In the rows, 128 means zero.
One turn moves each row of this set onto another row. After a few examples, where does it send each row asked below?
san: [103 126 113 114 121 113 138  87 138 121 139 132 160 162 133 172  98]
vedo: [115 138 116  84 117  98 134 147 118 124 139 150 141 101 102 119 113]
kap: [122 141 121 108 155 135 140 131 120 129 125 110 146 131 115 134 152]
Riv: [121 126 120 119 111 136 128  93 126 111 125 126 149 159 140 182 108]
Zer: [115 141 119 105 160 127 145 128 125 134 132 112 151 133 112 130 147]
Vutez: [108 132 105 132 111 128 132  88 143 117 144 148 157 166 134 166 113]
Kizis: [134 131 119  96 100 123 118 152 110 115 130 142 126 102 112 125 123]
lizet: [114 144 125 102 127 123 143  93 121 112 118 137 167 151 128 183 104]
seviv: [111 121 113 120 113 126 129  89 136 118 134 127 150 163 139 173 101]
tegek: [107 122 107 104 103 112 112 129 123 130 148 168 128 114 108 113 102]
bodif: [111 126 109  93 112  96 129 144 128 128 151 145 136 107 107 112 110]
gavu: [128 140 122  85 111 112 128 151 110 117 128 149 136  99 105 125 119]
pas: [125 146 118 126 112 143 130  96 124 106 122 151 156 157 131 180 123]
zedo: [109 133 113 109 158 123 143 126 131 137 140 110 149 137 114 126 144]
beba: [124 132 119 114 148 141 134 131 121 130 128 106 140 135 120 133 152]
vit: [122 137 125 108 118 135 135  95 119 109 115 132 157 153 133 185 109]
Vede: [120 135 111 133 106 141 126  94 133 111 133 147 151 163 136 173 120]
Kuru: [119 155 120 117 122 133 140  96 124 108 121 156 168 154 124 180 119]
nud: [128 119 112 103  96 120 115 148 120 120 141 139 120 108 117 120 120]
Fovad: [105 133 112  94 112 106 121 130 119 129 142 173 137 108 103 116 102]
vusom: [124 128 116 104  97 129 106 136 108 119 130 167 122 108 112 124 113]
les: [112 141 119  90 112 112 122 133 109 123 131 176 138 104 101 123 106]
Fop: [116 120 109 108  95 123 106 132 118 125 141 164 120 112 113 118 108]
mina: [108 153 114 114 126 120 145  91 133 114 132 158 173 157 122 173 113]
nogi: [102 142 107 123 121 117 140  88 142 120 143 153 167 163 126 166 110]
turu: [117 117 107 103 101 107 120 145 129 126 151 140 126 111 114 112 114]
ditad: [111 125 111 117 150 128 137 127 135 137 143 106 142 139 120 124 147]
nal: [122 139 120  94 105 125 113 136 104 119 124 172 131 104 104 127 111]
fav: [105 138 118 103 128 112 145  90 132 119 130 135 168 156 128 176  98]
Lese: [119 126 114 119 146 137 133 128 129 133 137 103 138 139 123 129 150]

les moves to nal
Kuru moves to pas
kap moves to beba
Now find these:
vedo moves to gavu
fav moves to lizet

One turn moves each row of this set onto another row. After a few examples, where does it send each row asked below?
ped: [140 134 134 137 145 124  96 143 101 125 146 127 143 160 148 131 126 108
 139 133 111 111 110]
Gof: [134 152  90 129 140 144 141 120 139 131 127 105 101 119 131 143 120 128
 146 137 148 115 111]
peno: [151 108 133 126 132 126 129 125 114 124 120 147 147 144 146 135 153 121
 151 117 147  91 135]
zita: [ 91 107 125 121 124 148 153 142 134 128 129 133 117 110 113 145  94 151
 130 131 135 117 108]
zuve: [139 102 148 136 149 110 116 115 128 110 136 147 136 148 167 129 123 116
 123 122 121 110 137]
fos: [120 138 123 135 144 120 108 145 131 112 122 164 155 151 135 131 125 106
 154 112 140 116 121]
ginud: [109 104 149 128 123 144 146 117 122 145 152 139 105 141 160 138 119 121
 104 148 135 132 122]
muget: [130 125 113 129 147 146 137 114 116 134 140 113 117 100  97  97 103 134
 123 115 135 126 104]
lidan: [131 122 142 135 123 123 104 119 107 123 106 141 152 163 100 121 112 137
 124 132 108 121 130]
zetog: [148 116 129 131 121 137 144 128 127 143 112 158 122 101 121 106 136 130
 106 105 132 101 124]
Nezan: [127 147 113 103 124 160 129 134 137 100 158 133 116 109 134 117 111 119
 123 154 131 134 131]
Lalo: [106 144 119 155 147 132 127 130 136 143 115 136 118 114 110 151 142 104
 150 127 143 138 112]
bebi: [127 141 127 163 130 147 139 118  85 134 120 119 119 107 127 138 124 129
 113 110 128 122 108]
peli: [124 151 109 106 117 155 130 138 143 107 154 136 115 114 130 119 105 115
 123 159 129 125 133]
Nusak: [135 119  99 134 148 127 157 140 159 137 134 135 109 115 118 133 113 139
 121 101 114 108 116]
kuga: [128 133 112 131 153 136 147 119 156 129 143 112 125 109 111 116 139 132
 132 161 123 156 120]
Zifat: [150 125 124 114 109 138 161 158 140 131 133 122 120 113 124 134 121 161
 128 154 125 141 128]
Bedup: [125 116 132 111 135 156 162 153 122 135 170 121 114 121 118 137 125 114
 108 126 123 120 127]
pifig: [143 102 143 138 147 114 121 117 128 106 139 145 137 151 170 128 124 114
 121 128 118 117 139]
feni: [115 111 160 125 136 121 125 136 128 121  91 132 137 171 119 118 131 127
 143 143 139 126 115]
sini: [107 121 127 140 115 136 131 135 149 153 121 169 129 135 118 139 104 136
 102 138 110 114 124]
dok: [128 128 104 124 145 146 128 119 112 131 139 116 118 100  98 102 102 140
 121 120 133 130  97]
Vog: [138 121 152 122 123  94 134 111 113 113 109 130 134 142 137  99 136 138
 153 120 117 138 115]
mab: [118 109 152 124 134 124 125 134 130 119  89 128 136 168 122 115 134 126
 147 152 140 126 116]
Lop: [116 128 128 127 130 116 123 105 137 110 134 150 100  96 136 108 145 115
 142 142 121 151 111]
pid: [140 133 142 138 144 123 102 147 100 120 147 132 142 162 153 133 129 114
 135 131 113 109 109]
siz: [131 153  95 136 140 148 137 116 137 128 131 105 106 112 130 145 113 129
 149 140 142 110 110]
Varag: [131 121 143 133 119 128 109 124 108 122 108 145 156 164  99 122 106 134
 127 134 112 127 133]
kur: [152 121 138 112 121 146 135 153 126 151 124 134 101 150 126 126 144 125
 126 151 151 149 111]
rukov: [149 151 112 129 115 136 102 145 117 117 138 146 102 129 136 127 122 133
 125 151 105 148 102]
Sul: [122 141 126 138 141 117 105 142 130 112 130 165 156 153 134 133 128 109
 154 119 138 118 129]
Sote: [133 118 101 124 148 123 157 130 156 132 139 137 105 108 117 134 120 133
 120 101 110 110 114]
bovo: [124 109 130 104 135 152 159 154 130 143 172 123 115 124 119 132 131 120
 114 126 123 123 130]
val: [105 119 142 153 138 123 140 109  93 108 123 129 154 157 127 124 138 135
 127 125 107 136 115]
naviz: [150 112 130 132 139 127 120 125 113 122 117 145 146 146 143 131 155 121
 146 118 151  93 136]
telun: [122 129 111 132 150 132 148 117 150 134 150 110 124 110 118 113 132 130
 126 163 127 160 120]
ris: [ 88 106 122 121 122 152 151 141 129 126 134 131 114 116 120 133  93 153
 124 130 129 111 109]
Penas: [136 123 156 121 118  97 133 116 112 110 112 137 136 146 134  98 141 140
 153 126 119 134 117]
ganit: [109 122 143 155 137 119 136 105  95 105 121 128 150 158 128 123 140 136
 129 129 115 140 123]
kezez: [144 131 122 110 108 141 155 157 139 130 134 119 118 121 125 143 116 162
 132 150 123 146 130]

sini moves to Lalo
Nusak moves to kuga
Now find these:
peli moves to zita
fos moves to mab
lidan moves to Sul

One turn moves each row of this set onto another row. After a few examples, where does it send each row asked below?
Gufi: [123 122 104 134 103 131 138 142 117 137 133 122  96]
Tupal: [140 126 139 130 149 160 114 115 110 136 123 137 138]
godi: [120 137 136 121 122  98 119 125 152 160 133 139 132]
dalol: [146 112 102 124 127 127 142 109 107  91 129 135 122]
vafud: [127 137 136 124 144  97 141 114 155 123 116 130 158]
Palo: [124  84 133 124 126 144 138 116 109 119 116 141 121]
Pafe: [123 122 116 102 141 130 110 143 148 103 138 162 111]
ler: [125 116 138 141 127 147 130 135  93 143 115 140 120]
pali: [137 140 126  99 129  98 135 128 169 112 116 133 126]
Big: [136 155 126 114 112 115 123 134 143 154 121 121 103]
rura: [114 119 109 136 105 129 137 151 113 120 135 138  99]
Maka: [131 128 115 108 146 121 108 138 150 100 129 162 108]
Nime: [134 134 107 120 122 119 137 126 149 159 153 124 112]
pagod: [118 135 129 132 152 100 134 107 153 124 129 129 153]
misig: [122 109 134 120 134 125 152 120 125  97 104 129 156]
Paleg: [123 107 130 137 114 118 113 122 116 148 118 145  97]
Noka: [134 108 124 106 107 123 130 128 121  84 127 127 113]
gog: [129 133 136 133 131 131 115 122 112 169 135 142 124]
dil: [134 161 121 102 132 114 136 117 151 131 128 110 141]
Ziv: [146 109 100 126 120 136 148 114 108 107 125 119 114]
vam: [120 131 110 102 142 125 110 140 146  97 124 161 117]
faz: [120 141 133 129 156 133 145 120 123 131 117 131 165]
tizi: [140 146 140 147 159 140 114 119 125 132 124 130 142]
tudaz: [120 133  99  99 136 128 159 121 140 112 110 141 148]
Suba: [133 124 114 115 123 122 132 130 146 153 163 144 110]
nipu: [150 118 133 114 107 140 128 131 120 139 130 121  91]
tafod: [133 129 132 101 114 105 122 137 164 133 141 136 106]
ren: [119 141 139 137 150 158 126 137 120 130 108 133 146]
niro: [140 140 127 118 136 127 153 122 134  92 118 102 140]
zofo: [131 143 138 149 142 146 109 133 111 139 108 136 123]
kopig: [138 116 138 139 149 145 143 117  99 117 116 132 145]
zize: [105 137 124 126 125 102 114 119 144 160 131 140 127]
zuta: [113 108 133 133 147 128 155 122 133 100 107 130 149]
tevi: [122 126 115 113 141 126 110 146 143  92 133 157 109]
retot: [126 113 130 111  98 118 121 146 134 114 140 132  95]
sumu: [128 155 135 142 150 113 126 123 131 155 122 135 142]
tozel: [126 126 111 105 143 125 107 133 141  91 136 158 116]
levid: [141 146 106 129 143 108 156 126 160 133 119 120 126]
gudi: [143 146 113 131 145 100 148 131 163 131 119 143 119]
sar: [119 146 134 127 143 152 109 125 120 151 127 135 144]
madov: [135 114 132 112 116 154 151 137 115 104 121 111 118]
zure: [129 125 119  92 122 116 141 122 144  86 110 129 137]
mup: [124 111 138 133 103 115 115 133 119 149 128 141 104]
mozuk: [131  89 137 125 111 135 133 121 102 113 120 136 123]
vug: [128 127  97 109 134 135 166 120 136 113 110 120 142]

Palo moves to Paleg
madov moves to nipu
Now find these:
Gufi moves to Nime
rura moves to Suba
sar moves to tizi
tozel moves to tevi
Noka moves to retot
godi moves to vafud
faz moves to kopig

One turn moves each row of this set onto another row. After a few examples, where does it send each row asked below?
reso: [123 170 115 134 112 138 132 102 144 102 129 129 117 143 123 161 144 158
 115 120  88 164 128 159 103 172 132 144]
gupel: [129 160 128 138 106 138 128 112 137 105 127 126 125 148 122 161 142 139
 101 121  97 173 130 159  96 159 138 133]
povet: [138 144  96 154 123 160 126 123 118 119 117 132  94 116 120 178 153 151
 132 110  90 104 108 152  89 114 141 139]
lir: [ 92 115 114 134 103 129 108  88 121  98 121 131 102 113 121 144 151 143
 110 122 105 138 123 122 168 103 116 171]
Kugip: [ 98 110 118 126 113 132 113  86 118  88 135 134  96 103 124 149 149 137
 114 121 108 138 123 117 164 114 121 174]
felu: [132 129 126 125 151 140 152 100 128 125 119 131 105 107 140 143 148 134
 116 125 106 139 150 129  96 102  92 126]
tet: [ 90 105 110 132 113 124 114  98 120  89 118 134  95 113 127 140 153 137
 113 116 111 146 124 108 161 108 120 168]
Rado: [123 151 137 111 117 128 111 126 131  67 145 143  89 128 138 164 145 136
  99 116 107 111 132 104 148 129 149 134]
Nofe: [ 97 104 125 129 109 135 110  95 113  92 126 128  99 112 123 149 149 128
 102 118 112 143 126 120 159 101 118 165]
fab: [135 147 115 126 144 131 152  84 140 130 135 143 117  94 139 144 144 145
 134 140 100 129 143 129 109 116  98 139]
visur: [136 143 119 139 131 122 144  95 139 139 122 141 132 106 136 136 144 131
 122 145 108 138 142 129 105  99 102 126]
dab: [147 139 101 154 123 153 127 127 119 114 130 142 101 108 123 178 150 135
 134 118  98 110 105 143  86 119 156 137]
pes: [123 144 112 136 138 133 146  95 136 139 106 129 114 116 135 137 150 150
 122 130  98 133 149 136 108  97  85 129]
zepe: [132 145  82 156 128 148 130 128 126 113 112 140  89 116 125 170 156 157
 143 110  91 108 105 138  90 124 146 141]
Tisa: [105 157 121 115 119 130 110 126 135  72 119 131  76 143 137 159 152 162
 102 106  96 107 136 108 154 124 131 136]
Tum: [115 151 134 125 103 123 102 137 131  80 117 133  98 149 134 155 150 137
  86 115 108 117 134 109 148 106 141 123]
rup: [140 132  95 158 123 147 129 139 118 113 112 140  98 119 126 168 154 134
 129 112 102 119 106 135  80 112 154 129]
Muvo: [114 166 118 126 102 108 105 124 145  80 127 147 102 137 136 152 150 152
 109 127 102 111 127 101 159 126 148 136]
mari: [124 156 126 127 122 148 136 110 134  94 129 122 105 144 126 165 143 148
 105 110  92 170 134 157  94 169 130 138]
duku: [ 99 110 117 135 102 122 109  93 121  94 128 138 109 109 124 143 149 129
 109 128 113 145 120 114 163 106 127 168]
ponil: [125 156 116 135 116 128 136 116 144  95 125 134 116 146 129 154 145 145
 112 118  98 178 129 142  94 173 142 136]
zav: [115 162 114 137 111 135 132 115 141 103 110 122 111 156 125 154 148 157
 107 112  91 173 132 154  98 162 129 135]
tizal: [118 168 135 119 100 134 100 114 134  85 135 133 100 137 128 167 146 152
  95 122  96  99 134 126 161 115 135 137]
Mozo: [135 145  84 165 116 138 125 133 126 121 107 142 105 121 124 165 155 147
 137 118  96 114 102 137  89 114 153 134]
rovud: [127 135 107 130 152 121 157 100 141 123 116 143 107 104 145 131 150 141
 133 131 106 143 144 113 100 115 100 131]

tet moves to duku
zepe moves to Mozo
rovud moves to visur
Now find these:
ponil moves to gupel
Tum moves to Rado

One turn moves each row of this set onto another row. After a few examples, where does it send each row asked below?
Tiv: [119 149 143 182 116 156 133 131 163 129 132 118]
dani: [121 166 103 135 148 157 145 100 182 127 108 125]
gad: [122 143 134 153 100 141 139 104 128 154 112 122]
Zus: [108 142 124 118 109 119 145 122 174 141 131 123]
rokep: [126 152 128 134 149 134 135  98 154  84 130 132]
Ved: [112 141 106 144 166 130 153 133 148 109 111  95]
lobas: [110 149 121 162 157 131 161 133 173 106 105  98]
nanu: [115 142 126 130 140 115 160 131 179 109 135 108]
lunam: [105 149 128 165 169 142 128 103 146 121 103  94]
bogop: [124 123 126 129 153 139 152 136 139 102 116 120]
tozor: [114 155 123 109 141 145 149 114 151 127  96 141]
tikem: [101 162 119 118 113 132 130 109 177 125 128 101]
daru: [104 134 147 179 147 134 135 112 178 131 111 124]
Mukig: [120 125 124 117 109 132 138 113 150 139 131 132]
tika: [124 162 104 171 141 124 149 122 126  99 109 124]
Vatag: [124 129 115 121 137 123 153 131 155 107 142 113]
Zelo: [135 163 134 154 143 135 151 109 171 141 157 135]
loled: [111 152 124 163 147 145 112 106 121 113 112  99]
setap: [ 98 159 112 158 154 129 118 110 137 139  98 139]
vep: [114 138 142 127 118 119 137 104 121 147 120 124]
vuz: [111 159 113 154 145 125 138  99 169 162 120 142]
bave: [102 143 126 167 144 107 166 117 169 125  94 111]
zural: [113 155 127 154  87 132 137 117 152 152 122 119]
ref: [124 123 142 118 132 123 152 120 135 124 128 130]
vifas: [112 160 140 184 111 146 121 100 155 134 120 107]
zege: [110 160 125 143 123 102 161 109 167 106 127  93]
dup: [114 135 117 149 162 151 128 125 136  99 106 107]
zabet: [136 170 111 149 136 152 174 130 163 136 124 125]
liras: [108 161 116 145 101 158 133 137 161 142 117 111]
noris: [109 154 133 153 122 130 122  99 110 139 114 105]
fata: [119 154 146 179 131 145 129  91 130 134 116 101]
Gabu: [125 172  94 177 129 121 156 102 150 137 115 123]
genak: [131 170 108 163 139 136 141  84 171 107 135 116]
kiger: [117 165 149 151 143 131 118 103 136 132 148 135]
Zezu: [129 173 136 141 123 136 162 131 122 134 126 131]
naro: [103 154 131 180 150 147 130 107 169 121  96 102]

fata moves to gad
dup moves to loled
tika moves to setap
Now find these:
bave moves to daru
nanu moves to lobas
genak moves to Gabu

